Each named turn below is shown by a few rows before and after it. Which turns, in which order, take the first row of each later pair to the second? The first pair is answered.
lazal (before -> after):
[-33 -23  25   2 -14  -7  38 -59  41  13  -6 -15  -1  -3] -> [-11 -16  27  -9 -30   7  53 -56  15   3 -13 -36  -4   8]
[-10   4  16  45 -14 -35   4  13  35  32   7  34  14  -8] -> [ 32   0  10  42 -30  -4  34   2  25  35  -1  20  16  20]
[ 15  20 -11   0  -1   1  -6  36   1 -22  -2  29  28   1] -> [ 13  17 -16   1   3   0  -6  35   9 -19   0  34  29   3]
Vum (before -> after):
[ 35 -10  -3  -3  -2  12  17   9   8   7  -6 -11 -10   9] -> [ 28   4 -20   8  10  12  12  15  21   8 -12  -4  -3  -1]
[-43  23 -14  -5  55   1 -57  26  -2 -33  -2  15   0 -14] -> [-56   2  32 -11  35 -36 -53  17 -11 -15  21  14 -10 -21]
[ -9 -22   6 -22  20   4 -20 -18   5  10 -13  15 -18  18] -> [ -6 -17  -5 -21  21  13 -20 -14   7   6 -17  14 -17  17]
[-29 -40  -7 -39   5  16 -12 -43  -2  20   9 -34 -11  -8] -> [-22 -33 -24 -40  14  36 -14 -41   1  10  -2 -35  -9  -1]
Geba (before -> after):
[-33  30 -16   3  18 -29 -17 -10  10 -26 -14 -14  19 -53] -> [-27  15  10  16  -3 -58  -1 -14  10   2   1   0  20 -51]
[ 22 -20  13  -6 -21  31  37 -45  -7  -6   2 -29 -10  18] -> [ 42 -28  15  18 -20  19  32 -23  -2  15  15   6  -2  31]
[ -7   2  30 -28 -26  -2  10   3 -30 -18  11 -37 -21 -19] -> [ 15 -12  39   6 -28 -19   8  28 -24  11  31   6 -15  -1]
[ -6   3 -33  22  33   5 -36  26  25  -3  13  53  13  16] -> [-43  22 -39 -27  27  22 -28 -20  13 -36 -15 -15   1 -16]
Pairs:
Each pair is 2 to 3 turns apart.
[-14 -10 -31 -17  22  21   7 -39  22 -16  -5  -6  15 -16] -> [  7 -19   6 -26 -18   3  29 -38 -16 -10   3 -31   8 -13] -> Geba then Vum then lazal
[ -5 -39  15 -56  12  -3  30 -60  19 -18 -28 -26 -48 -34] -> [-21 -18  -6 -56  31   0   6 -44  21 -37 -37 -23 -42 -49] -> Vum then lazal then lazal
[-16 -16  14  33  -3 -37   4   2  20  41  22  44   8  -7] -> [-35 -14  11  19  20 -35 -28  17  13  22  22  47   1 -12] -> Geba then Vum
[ 13 -17 -58  41 -19 -13  -7 -57  30  24  26  20  17 -23] -> [ 55  -4 -67  25 -32  26   8 -43 -13   1   9  -9  15   0] -> lazal then Geba then Geba
[ -2 -36 -26  24  47  33 -51 -19  29  23  54  23  11  43] -> [-62 -30  -1 -10  31   1 -52 -58  25  12  50 -23  -1  -4] -> Geba then Vum then Vum
[ 19  -7  31  17   0 -53 -47  20  35  23   6  26  29 -17] -> [ 40   0 -22   6  31   8 -49   9  53   1 -16  25  33  10] -> Geba then lazal
[ 53  34   9  -4 -10 -13   3  56   1   3   2  -1 -10   9] -> [-14  40  18 -22  -3 -41 -15  26  21  -2   0 -19 -15 -36] -> Geba then Geba then lazal
[-12 -16 -13   1 -22 -21  27 -81  33  48 -21 -18  11 -41] -> [ 54 -24  -8  43 -29 -17  32 -26  18  71  -4  29  20   2] -> lazal then Geba
[ 25  -3 -35 -17  -6  38  25 -16   2  -6 -16 -15  -9  22] -> [-43  13 -18 -21  12 -10 -26  11  -2 -20  -7 -10 -15 -30] -> lazal then lazal
[  5  16  -3  12  14   5  -7  -3  28  13  -8  14  -1 -15] -> [  9  22  -8   9  10  12   0  -8  26  10 -15   4   0 -16] -> lazal then Vum then Geba
[ 29  19 -42  35  22  30   8  10  23   6 -12  20   4  -1] -> [-33  31 -13   6   3  -9   5 -20  14  -5 -16 -24  -4 -56] -> Geba then lazal then Vum
[-44  37 -17  18  -4 -46 -11 -11  31  -1  -4   1  16 -58] -> [-29  37 -31  31  12 -39 -23  13  36  -1  -1  27  21 -45] -> Geba then Geba
[ 35 -14  25   5 -33 -10  16  19 -41   9   9  -3  -3  19] -> [ 30   1  10  -5 -37   9  33  -2 -34  -5  -9 -33   0  11] -> Vum then Geba then Geba
[-37  35  -2  -1  37  -6 -33   3  -3 -19 -17  -4  19  -2] -> [-38  13  35   7  21 -42 -28   4 -10   5   5   9  16   1] -> Vum then Geba
[-17 -20 -21  18   5   8  32 -18 -18 -23  10 -34   9 -21] -> [ 16 -32 -21  38   9  11  33   5 -19  -8  18  -3  13   6] -> Geba then Vum then Geba
[ 30 -55  10  14  -1 -30  10  10  31  34  18  33   8  20] -> [ 45 -21 -40 -17  27  36 -13  33   2 -28 -16   1   5  26] -> Geba then lazal
[ 16 -12 -26   0  11  24   9  -6  25  -1 -13  12   4  14] -> [-16  12  -7  -9   6  -8 -17  23 -10 -22 -15  -9   1 -25] -> lazal then lazal then Vum
[ 26 -32  10   6  -2   8  28 -22  11  25   1  -4 -17  31] -> [ 39   2 -22  10   8  38  15  13  -8  -4 -19 -12  -7  27] -> Geba then Vum then lazal
[ 18  24 -35  12  20   1  21  19  24   6  -9  14  31  30] -> [ -7  20  -1 -12 -12 -22  51 -28  15  10 -11 -30  23   6] -> Geba then Geba
[ -9 -16  19 -13  10  -4 -11   3  -9   1   7  18  -6  20] -> [  5 -10   0 -13  15  15  -5   4  -3  -5   0  21  -1  29] -> lazal then Vum
[-47 -17   9  -3  32 -34 -33 -12  33   8  19  31 -13 -14] -> [-41 -36  35 -33  17 -26 -24 -30   5   1  21   2 -28   3] -> Geba then Geba then Vum
[ 11 -39  32 -29   0  -4 -12  -8 -36  -3  18   1 -29  25] -> [  9 -20  13 -39  -5  20   5 -32 -28 -17  -4 -30 -24  17] -> Vum then Geba
[-21  -6   9  18  -1 -15  -2   6  31  22  24  26  20   6] -> [ 18 -14   0 -15   3  39   3   3   1  -6  11   0  11  43] -> Vum then Vum then Geba
[ 36  41 -35 -17  22  58  28  48 -29 -35 -27 -38   9   3] -> [-51  37  22  21   4 -61  12  48   6  14   9  -9  11 -70] -> Vum then Vum
[-18 -18   6  16   5 -19  17 -33  62  43  17  36   1  -7] -> [ 30  15  25 -25 -43  11  38  -2 -44  -7 -10 -43  -7  -2] -> lazal then lazal
[ 25   2  17   8  -7 -13 -19  52 -58  -6  12  10  -5  -2] -> [  9  17   1  21   6 -18 -30  62 -39  -6   7  22   4 -18] -> Vum then Vum then Vum
[-29   2  10   2   9 -43 -20   3   3  -1  17  11  -9 -24] -> [ 10 -15 -13  18  20 -12  -2 -10  33  15  18  37  -1  14] -> Geba then lazal
[  6  51 -29  23 -15   0  15   9  -6 -10 -24 -24  16 -40] -> [-16  29 -10  38 -11 -34  16 -11  22  21  -7   2  16 -47] -> Vum then lazal
[ 34 -30   1 -21  13  34   9 -26  -1  -4   1   7  -2  40] -> [ 30 -32  11 -23   1  23  18 -37   1   2   5   0  -3  34] -> Geba then Geba
[-17  24 -29  -4  34  15 -45  28   2 -24   2  20   1 -14] -> [-13 -13  43   0 -25 -46   2  -8 -10  27  29  10  -7 -16] -> Geba then Vum then Geba
[-21  19 -53  40  39  -2  -6 -20  45  22  -3  39   4 -19] -> [  0  25 -49  52  12  -5  23 -25  42  39  -4  27  12 -18] -> lazal then Vum
[-18 -12   3 -11   0 -12 -17 -12  -4  -5   6  -6  -3  -6] -> [ -9 -21   7  -7   1 -12 -13 -11   1   6  13   6  -3   5] -> Vum then lazal then Geba
[-24   2  -4 -15  20   7   2  33 -29 -38 -22 -20   0 -14] -> [-49 -24  25   3   7 -39  16   5   9   4  -2   2   2 -26] -> Geba then lazal
[-33 -34  42 -54  26  -9 -45  -4 -40 -14  21  -4 -44  21] -> [ 13 -49  12 -40  39  31 -26 -11 -17  -1  18  25 -35  66] -> Geba then lazal then Vum
